One turning vector, and how many steps it has turned:
The counts run from 0 to 401.
[ -7   9  31  25  14  13 -20 -28 -37 -22   3  -6 -50  22  37  -3  20  -4
   7  25  19  -1  -3  -8  -7 -13 -16  22  21   2   5   0 -22 -42 -29  25
 -14  -3  16 -11  19  44  22 -23 -13] : 127
[ 36 -24 -40  15  15  29  26  13   8  19 -24 -12  42   3  30 -22   9 -24
   7 -17  38  -6   2  16  17   1  32   3  11 -17 -14  38 -19 -26  17 -20
  35 -13   8 -13 -33 -15  17  19   0] : 251
[  4  -5 -59 -22  -3  17 -15 -48   1   6   1  33 -13 -25  10  24  11  24
   1  13 -12  30 -11  17   1  11 -51  24   3   7 -28   2  -9 -51  -4   0
  21  12 -12   4  22  43   0  12 -17] : 31
[ 11 -41  -6  34   8  25  21  17 -11 -19 -41 -20  21 -10   0  -4 -10  19
   7  13  50 -15  -2   5 -19  12  13 -18 -10   9   7  11 -10 -17  42 -20
  14  -5  19  26 -54 -10  43  27  12] : 161
[ -3 -36 -10  24  -8  21  25  25  12  34   6   8  40  -5  20 -12 -33 -30
  -8  -8  18   3  -4  14 -13   0  14 -51   4   7  27 -11 -24  32  12 -30
  35  12 -17  34  23   1 -38  -7  13] : 83
[ -4  36  21  11 -39  14 -34  11 -15  12   2 -16 -17 -36  19 -25   3 -18
  30  54  -2  52 -10 -31   3  -1  29  25 -18   1   2  18  35  20   5   7
   3 -13  -8 -13  -9 -28  24   9   5] : 356
[ 19 -22  26  -1  -5  24   2  -9  26 -22   7 -60   1  -3  -3 -12   3 -20
 -29  27  21   9 -32  24 -25  11 -25   7  17 -22  18 -14 -39  38  15   5
 -26  -5 -17  -2 -38  27 -11  -9  11] : 9
[  7   6  16  18   6 -12   5  12 -17 -19  -2  23 -17   4  15 -44 -19 -30
   6  55   1  48  26 -24  -4   5  24 -14  -9  40  40  10   1  -6   7  -6
  22 -13  30   7  14   8  38   5  23] : 362
[ 32  27  28 -19   7  10  16  10 -65   1  28 -16 -16  24  21 -33  27  12
   7  25   0  37  -1 -15 -18   8  12   4 -32  11  41   0 -12  -2 -12  13
   3 -21  10 -23   3   4  19 -21  29] : 271
[ 41  16  26   5  25   8 -10  29  -3  31 -30   9  -3   2   2 -20  28  15
   1  25  12  17  -1 -39 -17  22  45  -9 -21  21  17  10  32   9 -33   9
 -12 -63 -17  -3  -5 -11  18   4  26] : 277
[-20 -18  20  32  -4  36  -3  24 -15   6 -12  32  26 -18  20  28 -12  -3
  22 -17  17  -5  -2 -37  -7  14   5 -61 -41   4  26   0  19  19  21   0
   9  -2 -14  42 -17 -35   2  16 -11] : 77
[-11  28 -17  34 -13  48 -42   5 -20  11 -12 -32 -18 -15  19  -1   7   5
   6   2  -1  11 -24 -15   6  -4   9  39   5 -17 -46  22  25 -44  -6   8
  -7 -29  -4 -46 -13  -7  38   1 -16] : 42
[ -6  -9   9  10  19   5   3  30  12  16  16  19   4 -29  -2 -22 -37 -27
   1  47  19   0  25 -19 -19  15 -19 -21  -9  38  30  21  -4  21 -24 -40
  33  25  10  -5  13  27 -12  31  12] : 371
[-12 -39  -7  29  19  25 -17 -23  21 -18 -32  36  13 -22 -32  45 -14  13
 -27 -14 -16   3   3  12  23  14 -20 -41   4 -17  25 -20  10 -12  -6  28
  -4  -4 -36  11  -6 -23 -26 -18 -12] : 311
[ -4 -15   7  -4  -8 -11 -12 -51  38   3 -26  20  11 -34 -17  49 -12  -1
  13  10  11  -5  17  31  41  11 -13  -3  13 -26  42   3  10 -18   7  41
  15  33 -17  17 -23 -14 -13  12 -12] : 231
[-23 -30 -22  -6  29  16   8 -27  47  16  -6 -38  26 -24 -22 -22 -19  -1
 -30  -4  -2  -9  11  44  15  -9 -20  -7  34 -13  15 -14 -35  -7  -5   8
  19   9 -18  -6   6   0 -46 -17   6] : 316
[-20 -19 -31 -18  24  24   3 -35  32  -1 -20 -70  -1 -31   0  -5  19  26
   0  13  23  -9 -18  28  -1  -9 -19  42  17 -33 -12 -13 -15   2   9  24
   4   0   8  11 -33   1   0   0  -3] : 323
[ 29 -17 -18  -8  -7  21  19   3  13 -16 -18 -44  -7  -5   9 -15  23 -15
 -29  14  17  26 -41  10   0   8  21  21   8 -29  20 -45   9  47   9  11
  -1 -41  -9  13 -26  19  -5  -6  23] : 98
[-22 -27  -2  -6   1  33   7 -11 -24 -14 -32 -10  24  -6  55 -38   7  12
  43 -23  29  17  -1   6  13 -48   7 -15   8   9  17 -19 -27 -37  28  -4
  40 -16  -5   8 -23   1  -1  14  -1] : 245
[ 25   0 -11  -8  48   8   6  10  37  60 -15  22  -5   9  14  -6  20  18
 -28   6   8  -4   0 -16  -8  32  27  -1  -5   5   2   1  20  12 -59  28
   2 -37  -5  20  35  11  -9 -21  14] : 197
[-27  24  46  34 -16  21 -56 -10  18   2 -19  -5 -35   0  30  29  -5 -16
  -2  -4  10  -9 -19 -20   8  -2  12  -3  12 -17   4 -21  32  -2 -21  42
 -24 -26 -30  20  13  22  14 -15 -17] : 213
[ 17   1  34  47  35  -4 -12 -18  -3 -10 -15  11 -19  32   6   1  -6 -22
 -12  23  13 -18  41   5  19   2   5  -4  19   3  27  31 -26 -59 -22  35
  -7  -2  12 -29   7   2  31 -25  -7] : 135
[-11  28  33  -9  12   7 -13 -13  20  48  19 -18 -33   0  28  24   8  13
  -9   6  18 -39 -15  -6 -16  29 -19  17 -15 -18  10   2  11   8 -53  42
 -14   7   4  13  31  42  -1 -22  -8] : 206
[ 18  23 -41  14 -41  -3 -17 -15  -2  52  12   7   1 -27  10   3   5 -40
  19  41  -4  37  -7  13   9  14  26  41   4 -12 -27  35  -1  -4  15   0
  22  16 -14   4  27 -20  15   0 -13] : 347
[-10  -4  16  45  35   0 -24 -14   5 -16  -1   6   0   2 -11 -21 -28 -47
  -9  39  -8   8  44   3  12  -3 -11  -8  31  16  15  39 -45 -42 -13  -1
   8  17   4 -38  15 -13  14 -11 -10] : 137
[ 17 -16 -13  12  -6  11  35 -32 -28  58  11  35  -2  10  36  -9  22  13
  27  16  15   8   1  23   9 -15  15   6  -5  -2  -6  28 -39 -25 -16  18
  24  14   6   8  43 -18  -9 -31  -6] : 343
[ 15 -16   2 -27   8  28  30   4   4 -20  -1 -24  -4  19  36 -39  18  -7
 -20 -17  -5  37 -27   8  11 -12  14  -5   3 -13  37 -49  -6  29  -3  22
  14 -50 -16  -2  -2  20 -24 -24  28] : 100
[ 10  31  39  12 -30  15 -27  13  -8  18 -10  -8 -22 -22  21 -28  11  -4
  32  40  11  35 -15 -32   0  -7  39  20 -23  -2  13  16  39  20  -5  20
  -3 -30  -4  -9 -14 -27  27   9  11] : 357
[ 27   1  35   4  26  -8  19  25  19  18   1  29  -2   2   6   2 -18  -3
  -6  21  30 -20  38 -16   0  43   9 -22 -34  20  55  35  20   0 -27  11
  24   8  24  -3 -11   9  16  16  18] : 368
[  7 -22 -24 -20  42  16  -3 -17 -13  -3   6  14  42  -1 -17  17  10 -12
 -25 -28 -23  18  11   9  13   5 -18 -36   5 -18  44 -20 -24  -6 -18   2
  12   8 -44 -16   9  -8 -59 -17 -11] : 399
[-17  33 -31  26  -7  44 -46   0 -24  -8   1 -23 -18 -12  17   1   3  -5
  -3   8 -13  27 -16 -14   8   5 -12  39   5 -15 -40  16  19 -51   5   1
   3 -13  -1 -39  -6   4  40   2 -19] : 41
[-30  -3  41  49  10  37 -41  -6  35 -13 -11  21   0 -11  11  18 -22 -30
  -1 -10 -18  -1  12 -19  33   3  -3 -26   6 -17  15  14  11  -4 -20  35
 -10  -8 -26 -23  -8 -31  -7  -9 -27] : 221
[ 37 -37 -14  -1  19  24   7  -5  49 -36 -41 -19   3   7  -3 -18  12  -8
 -37  10   1  26 -14  20   1  13  -2   2  17  -4   6 -18 -21   1  16  13
 -12 -54 -17  -6 -40  11  19   4  12] : 17
[ 54  -5 -23  -3 -27  13  18   8 -24  68  -4 -16  18 -17  11  -9  28   6
  18  22  39   2 -28  26 -10  -5  33  32   9 -21  -7  25 -10   2 -12 -19
  18  -5 -18 -11  -8 -12 -17   0  12] : 260
[-28  29   9  12   1  -1 -39  -7  -3  60  -3 -11  14 -58 -24  -1 -13   9
  32  42  -8   4  17 -10  -8  -2   4   3  -8   4  15  34  28  -1 -18   1
  11  23 -14  -7  16 -53 -11   1  -8] : 59
[ -8  36   8  12 -34  11 -28   1 -32   1  18 -12 -24 -29  16 -28   2 -29
  30  69 -14  59  -7 -28  -2   1  11  32 -16   3   5  21  15  16  14  -1
  11   3   6  -9   4 -14  25   6   3] : 355
[ 18 -26  13  14  -5  -5   3  -1  24  15   6 -22  18   0  -8   2 -17 -48
 -24  22  24  -4  -5  32 -30  12  -4 -18  34   1  23  -9 -55  34   2 -18
  -6  20 -29  28  12  30 -29 -14   4] : 1
[ 10 -25  24 -12  -8  33 -18 -26  -7 -50  -7   9   0  -7   8  11  16  11
  -4  -5 -21  51 -29  -4  -1  -1 -37 -30 -13  -7  33 -40 -13   7  22  26
 -23 -26 -40  12 -27  11 -13  -5  -8] : 13
[ 23 -15 -26  -9 -27  22   9 -10 -12 -31  -6 -13  -9 -16   0  37  25 -14
 -24  21   4  37 -47   6  -8  22  -9  18 -13 -36  22 -37  22  49  24  10
  -6 -10 -11  23 -28  15   2   2   6] : 96
[-51  -6  28  52  15  33 -39   2  27 -32  -4  -9  -7   0  17 -18 -36 -59
 -22   6 -23  14  17 -10  22  -8  -6 -25  25   6   8  -3 -15  -6  -3   9
  -3  -7  -9 -20  12   0   0 -15 -23] : 219
[ 27  23  11 -12  11   9  10   9 -73 -16  28  -9 -18  14  13 -25  26   3
   1  41 -13  48   3 -26 -20  11   1   3 -35  15  38   0 -14   0  -4  -1
   3 -13  13 -15  10   2  27 -17  23] : 272
[ 16  13 -14 -27 -17  18  25  -5 -56   3  20 -26  -4  14  12  -9  12  24
  -9  -5 -12  54 -23  12 -17   3   9  -5 -20  -9  38 -42  -3   6   9  17
  16 -20 -14   7  25  12 -10 -33  33] : 182
[ -1  12  -1  25  30  -9  10 -17 -22  27  15   0  -6  -2 -26 -11 -17   3
  -4  44  -3  -4  54  16   0  13   9  -2  -4  14  33  39 -14 -38 -22  16
  26  34  30 -24  34 -28  18 -29  13] : 55
[ 37 -24 -50  18 -14  24  24  14 -14  11  -8  19  48  -7 -11  37  -8  -4
 -11 -14  17   0  -3  18  -1  43   7 -26 -24 -15  10  21   0 -19  39 -11
  29  19  -8  17 -24 -21  18  12   4] : 168
[ -1 -23  35  -9 -15  38 -13 -20  -6 -38   1 -10   2 -12  20 -10  11   7
   3   0 -14  44 -34   2  -9 -12 -39 -25  -3  -2  30 -39 -29  14  14  22
 -20 -26 -41   0 -20  14 -37 -13  -3] : 12
[ 10  -7 -34 -24  24  28   9 -12  -8 -53   0  23   1  16  26   3  23 -29
 -29 -10 -39  59  -6 -24  21  29 -19 -13 -19 -15  33 -26   4   9   8  18
  15 -30  -7  -5  -4  11   2  -3  -4] : 103
